Each row of X is roughly a mix of the hidden directions of one of several groups; some rows fit no group.
X, 110 rows:
[[ 2.17 -1.56 -1.23 -2.16 -2.04 -1.35 -2.14  0.89 -2.90 -3.04 -1.60]
 [-4.44  0.21 -1.83 -1.55 -0.94 -0.84  2.28 -0.61  3.45 -0.32  0.46]
 [-2.83 -1.33  0.02 -1.67 -3.37  1.74 -1.65 -2.38 -1.50  2.52 -0.92]
 [ 1.83 -1.61  0.16 -0.60 -2.96  2.61  1.25  0.40 -3.38 -3.12  0.02]
 [ 0.60  1.15  2.96 -0.63  1.73 -1.09 -3.35  3.41 -2.57 -0.49 -0.33]
 [ 0.07  0.29 -3.57  0.28 -1.13  0.67  2.09 -0.09  4.84  0.27 -1.51]
 [ 0.93 -0.08  0.25  1.53 -1.66  3.47  3.34  2.72  2.25  1.35 -1.14]
 [ 1.15  3.87  1.49 -1.64  0.60 -3.19 -0.78  1.35 -2.91 -1.44  0.33]
 [-2.18 -3.92 -0.84 -0.27 -1.87  3.53 -2.42 -1.15  0.50  0.52  0.48]
 [ 2.65 -2.96  1.77  0.94 -2.04 -0.71  0.24  2.39 -0.56  0.60  3.73]
 [-0.75 -1.65 -0.05 -0.95  2.31 -2.91 -2.06 -3.56  2.15  1.33  1.86]
 [ 1.28  3.33 -1.96  0.25 -0.12  2.43 -4.03 -1.76  0.44 -0.68 -1.49]
 [ 3.05  1.51 -1.99 -0.04 -2.61  1.67 -1.07 -0.86  2.52  2.51 -2.27]
 [ 1.36  1.93 -1.38  1.64  4.57  1.16  0.58 -2.93  0.76  1.66 -0.36]
 [ 0.21  1.42 -2.76 -0.13  2.94 -3.43  1.30 -1.80 -2.17  1.11  1.95]
 [ 1.71 -0.95  2.91 -3.35 -2.78  1.83  0.88 -2.25  0.87 -1.71  0.83]
 [-2.05  1.82 -0.57 -3.67 -1.30 -2.76 -2.36  1.05 -2.39 -0.12  1.36]
 [-1.22 -0.52  2.54  0.89 -1.04  2.21  0.07 -2.63 -0.02 -4.79  0.15]
 [ 2.20  1.92 -1.77  1.93  1.63  2.36 -0.81  1.78  2.38 -1.18  3.22]
 [ 1.93 -2.70 -1.37 -3.32  3.38 -2.70  0.45  0.72  0.76 -0.97 -0.08]
 [-0.64  0.51 -1.14 -4.39 -1.52 -0.46 -4.39 -0.19  0.96 -0.85 -0.34]
 [ 2.96  1.75  2.87  1.28 -0.73  3.24  0.93 -0.79  1.32  2.11 -2.10]
 [ 0.14  3.43 -0.86 -3.19 -1.63 -2.90 -2.58  1.78 -0.96  0.57 -0.14]
 [ 0.62  0.75 -1.74 -0.91  1.61  2.42 -0.13  1.60  2.64 -2.97  3.64]
 [-2.35 -3.21  0.62  0.49 -2.64 -1.94  0.91 -2.88 -1.76 -0.26  2.31]
 [-0.95 -0.46  1.18  2.35 -3.93  4.03 -1.39 -0.58 -0.45  1.60 -0.24]
 [-1.88 -3.29 -0.28 -1.59  1.86  3.48  1.23 -1.69  2.44 -0.87 -1.10]
 [ 1.15  3.57 -2.67  0.02  4.11 -0.26  0.19  0.64  2.17 -0.05 -1.25]
 [ 2.10 -1.88  2.71  0.46 -0.97  0.17 -1.14  2.38 -0.19 -0.72  4.56]
 [ 0.18 -0.34  1.46 -2.66 -1.70  2.45  1.90 -0.31 -3.73  1.98 -2.24]
 [-0.69 -0.32 -1.25  3.81 -1.86 -3.33 -3.03  0.95  0.73  1.53  0.80]
 [ 0.17  0.18  1.07 -0.92  2.43 -3.07 -1.75 -4.36  0.96  0.06  2.10]
 [-1.74  0.13 -1.48 -3.74 -0.44  3.37  2.00  1.29 -1.68 -1.27  2.00]
 [ 1.89 -2.69 -0.53  0.13  1.66  1.88 -1.43  3.82  3.00 -0.66  1.16]
 [ 5.04 -0.46 -1.68  1.18 -1.08 -0.49  0.49 -0.65  3.05 -1.88  0.25]
 [-3.89 -0.19 -1.09 -1.84 -2.72  2.11 -2.50 -0.74 -1.32  2.04 -0.70]
 [ 3.00 -2.30 -3.51  0.14 -1.04 -3.34  0.00 -2.01  0.14  1.26 -0.58]
 [ 4.50  1.01  0.62 -0.22 -0.88  1.73  1.00 -1.82  3.87 -0.13  0.28]
 [-1.28 -1.10 -3.97  0.99 -1.37  3.21 -2.08 -1.80 -1.78  0.56  1.42]
 [ 0.93  0.39  1.85 -1.86 -1.20 -1.93 -1.95 -4.99  0.28  1.51 -0.81]
 [-1.51  2.26  1.07  3.56 -3.30  2.55 -0.67 -2.10 -0.06  0.15  1.16]
 [ 1.70 -2.90 -3.18 -1.36  1.60 -1.92 -0.67 -3.35  0.20  0.13  1.90]
 [ 1.34 -0.15  0.16  0.11  2.01 -2.10 -1.56 -4.80 -1.32 -1.31  2.37]
 [-2.05  4.18  1.92 -3.09 -0.09  1.22 -1.54 -1.12  0.75 -1.22  1.65]
 [-2.65 -0.34 -1.91  0.38 -1.97  3.01 -1.88 -2.92 -1.14  2.71  0.51]
 [-3.26 -3.05  2.20 -1.47 -1.66  0.12 -2.36  2.16 -1.69 -0.94  1.09]
 [ 0.53 -4.56 -1.53  2.51  1.92 -0.53  2.35  1.88  0.49 -0.15  1.36]
 [ 3.82 -1.18 -0.24 -3.46  1.76 -0.15  2.37 -0.61 -1.13 -1.03  2.32]
 [ 2.65  1.71 -1.71 -1.26  2.46  3.33 -1.12  2.00 -1.38 -2.44 -0.32]
 [-1.70 -2.49  2.85  0.91 -3.00 -1.94 -3.32 -1.28  0.20 -0.45 -1.06]
 [ 1.93 -1.49 -3.15  1.49 -1.00  1.04 -1.88 -3.32 -3.06 -0.64  0.57]
 [-4.09  0.58  0.08  1.43  0.06 -3.78  2.00 -2.54  0.08  0.09 -0.96]
 [ 1.22 -2.87  0.63  2.72  1.18  4.28  1.60 -1.82  0.76  0.99 -0.37]
 [ 1.47 -0.99  1.41  0.33  0.39  0.46  1.63 -2.23  4.89  2.67  0.71]
 [ 2.32  1.97  0.70 -0.01 -2.85  2.26  1.63  2.80 -1.41 -1.72 -2.53]
 [ 4.28 -0.92  0.76 -0.43 -2.80  0.44 -0.35 -1.85  1.89 -2.26 -2.17]
 [-0.73  0.34  4.82 -0.92  0.08  1.55 -2.30  1.13  0.62 -3.05  1.17]
 [ 0.17  0.93 -2.43 -3.40 -0.22  2.93  2.21  1.72 -1.66 -2.23  1.50]
 [-3.52 -1.69  1.92 -0.63  0.14 -1.84 -0.99  3.14 -0.31 -3.28  0.63]
 [ 3.31  0.99 -0.64  1.08  0.99  3.70 -1.88  1.02  2.09 -0.82 -2.65]
 [-2.51  2.50  1.18  3.81 -2.77  2.28 -0.55 -1.14 -0.09  0.57  1.25]
 [ 5.16 -0.77 -3.36 -0.29  0.44 -0.39  0.75  1.11  1.88 -0.12 -0.76]
 [-0.73  0.24 -0.65 -0.85 -0.65 -0.77  1.74 -2.64 -2.91 -4.17  2.49]
 [ 4.03 -1.94 -0.79  1.38  1.90  1.24  0.19 -2.09  3.05 -0.57 -1.78]
 [ 1.31 -0.25  2.65 -1.08  1.40  2.71 -2.05  2.50  2.13 -2.97  1.33]
 [ 3.79 -0.96  1.95  1.78  0.72  2.33  1.09  0.80 -2.67 -2.76  0.03]
 [-2.43  1.63  2.24 -1.94  1.44  1.45  1.22  0.98  0.57 -2.70  3.63]
 [-0.98  1.25  3.19  1.63  4.08 -0.21  3.21 -0.28 -0.21 -1.48  0.39]
 [-2.91 -0.26 -0.78  2.35 -1.30 -1.95 -4.61 -1.07 -0.36  1.46 -0.05]
 [-1.23  1.72  1.76  3.83 -3.56  2.18  0.33 -0.94 -0.05  0.16  2.04]
 [-1.46 -0.29 -3.61 -0.81  3.77 -1.25  2.54 -2.29  0.43  0.34  1.07]
 [ 1.18 -2.96 -2.04 -2.60  2.48 -3.45  1.73  0.58  0.46  0.24 -1.45]
 [ 1.54 -4.58  2.81 -2.18 -0.94 -0.47  0.40  1.69 -1.40  0.42  1.62]
 [ 1.49  1.37  1.42  3.36 -3.35  1.01 -1.48 -1.40  2.48 -2.16  0.42]
 [-3.32  2.44  2.22  3.48 -2.22  0.32 -0.83 -1.47  1.27 -1.12 -0.02]
 [-0.24 -2.59 -0.84 -0.99 -4.32 -1.76  2.59  0.95 -1.55  1.39  1.66]
 [-2.76 -3.34 -0.40 -0.63  0.58 -1.86 -0.97  4.36  0.15  1.17  0.62]
 [ 0.99  5.01  1.43  0.30 -1.48 -0.67 -1.57  0.46 -3.28  0.22  0.66]
 [ 2.57  1.19 -0.24  2.97 -2.10 -1.24 -2.72  1.70 -0.11  0.52  3.38]
 [-0.84 -3.32 -4.30  0.27  0.05  0.87 -2.87  0.61  1.66 -1.56 -0.09]
 [-1.30  2.36  3.91 -2.09 -0.04 -2.33 -0.32  0.00 -1.73 -2.00 -2.31]
 [-3.16 -3.44 -1.13  1.28  0.28  2.02  1.45 -1.52  3.27  0.90  0.05]
 [ 3.60 -2.71 -0.91 -1.05  1.16 -2.87 -0.17  2.66  0.14  0.13  2.43]
 [-2.52 -2.59  3.01 -0.87 -2.19  1.20  1.96 -2.13 -0.05  2.70 -0.01]
 [ 0.94  0.49  1.62  2.53 -0.93 -1.99  1.81  0.31 -1.63  2.54 -4.17]
 [-0.03  1.19  0.01  1.15 -1.71 -2.88 -1.83 -1.33 -1.67  4.34 -2.03]
 [ 1.35 -0.26  4.08 -2.81  1.19  0.81  1.40  1.92  0.72 -3.18 -0.03]
 [ 2.24 -0.51 -1.80  2.39  1.04  2.32  1.07 -1.44  3.86  1.64  1.83]
 [-0.08 -0.48 -3.89  1.46 -1.00  1.83 -1.75  0.32  2.33  3.56 -1.34]
 [-0.16  0.76  3.03  0.51 -1.56 -0.42  1.73  0.25 -0.18 -5.38 -0.27]
 [-0.34  2.00 -0.52 -2.84 -1.83 -3.24 -2.30  3.58 -0.65  0.08 -0.19]
 [ 0.22  0.52  2.91 -1.91 -3.75  0.76 -3.41  1.16 -1.71 -1.27 -0.49]
 [ 2.49  1.50 -0.47  1.01  2.04  1.91  1.18 -0.47  4.10 -0.92  2.85]
 [-1.12 -0.54  0.26  0.58  3.38  2.79 -3.52 -0.30  2.32  1.02  2.17]
 [-0.04  0.71  4.96  0.98  0.14 -0.77  1.56  2.76  0.16 -2.65 -1.02]
 [-1.32 -1.97  5.04  1.58  1.88  0.63  1.22  0.37 -2.18  0.24  0.94]
 [ 2.37  0.18 -1.04 -0.24  3.31  0.60  1.77  4.17 -2.10 -1.23  0.49]
 [ 0.99 -1.94 -0.78  3.06  3.29  1.37  3.02 -2.33  0.11  1.52  0.69]
 [-0.60 -1.37 -3.71 -1.15  0.71  0.13  0.79 -3.73 -2.28  2.58  0.79]
 [-5.77  0.14  0.59 -0.65  0.91 -0.51 -0.75  0.43 -2.68  0.51  1.23]
 [-1.61  2.15  1.56 -2.70  0.82 -1.72 -2.88 -3.78  0.06  0.11  1.30]
 [-0.20 -0.43 -1.45  2.61  0.37  2.67  0.90 -2.32 -3.43 -1.36  2.93]
 [-1.40  1.90 -0.27  1.23  5.73  0.09  0.77 -1.46  1.38 -0.36 -0.06]
 [-4.50 -0.06  2.38  0.39  1.58 -0.80  1.87  1.17 -2.96 -0.43  1.34]
 [ 0.80 -0.06 -2.33  0.79  1.31  0.89  0.34  3.77  4.58  0.61  0.06]
 [ 0.46  0.06  0.05 -1.07  1.63 -1.48 -2.12 -4.31 -1.59 -2.19  2.86]
 [-2.08  1.98 -0.35 -0.36  1.62 -1.63  1.56 -4.22  1.42 -2.45 -1.66]
 [ 2.50  1.00 -3.12 -0.90  1.39  0.64 -2.81 -0.98  1.92 -2.42  2.52]
 [ 1.18 -1.82 -0.03 -0.25  0.24 -3.81 -3.48  2.62  1.48 -0.51 -2.00]
 [-0.97  4.40  1.58 -2.91 -1.46 -2.19 -0.44 -1.55 -1.51  1.13  0.67]]
Here is one row from each group, named. Which group is each of the other rows in?
[ 1.79  3.39 -1.94 -0.05  1.00  0.94 -3.29 -2.82  1.69 -0.02 -1.67]
<6>
[-0.58  2.04  0.46 -1.19  2.18  1.42 -0.31 -1.39  3.86 -0.69  3.81]
<33>
[ 4.79 -1.04  1.15 -1.62 -2.39  1.25 -1.72 -1.22  0.42 -1.75 -1.37]
<77>

[-2.99  0.50  3.14  0.82  4.27  1.06 -2.23 -0.32  0.70 -0.01 -0.41]
<6>
[ 1.61  0.94 -3.47 -1.68  2.70 -0.54  0.10  1.16  1.43  0.01 -3.94]
<77>
[ 1.63  1.39 -3.33 -0.50 -1.14 -3.94  2.81  1.82  0.92  0.11 -0.01]
<6>
[ 0.23 -2.20 -4.13  3.57  0.80  1.67 -0.40 -1.41 -1.22  0.98  1.45]
<33>
[-0.07 -3.07 -1.11 -3.78  3.25 -1.97  1.69 -1.07  0.21 -0.64 -0.99]
<77>
[ 0.74  3.84  3.19 -0.73  1.04 -0.04  2.50 -1.72 -1.97  2.08  0.62]
<6>
[-2.67 -2.45 -3.63  1.58  0.08 -1.52  0.81 -2.31  0.75  2.44 -1.09]
<77>
[-0.95  0.90  2.04  1.93  0.32 -2.65  0.77 -1.20 -0.30  4.10 -3.02]
<33>
[-0.91  3.94 -2.51  1.28 -1.52  2.46 -1.91  0.79 -1.37  1.47 -1.97]
<33>
[-2.24 -0.26 -3.28 -1.59  2.82 -0.18 -2.27 -1.08 -0.73  3.07  1.48]
<6>
[-0.50 -0.19  1.97  0.55 -1.97 -2.21 -2.13 -2.90  2.11 -2.78 -2.56]
<77>
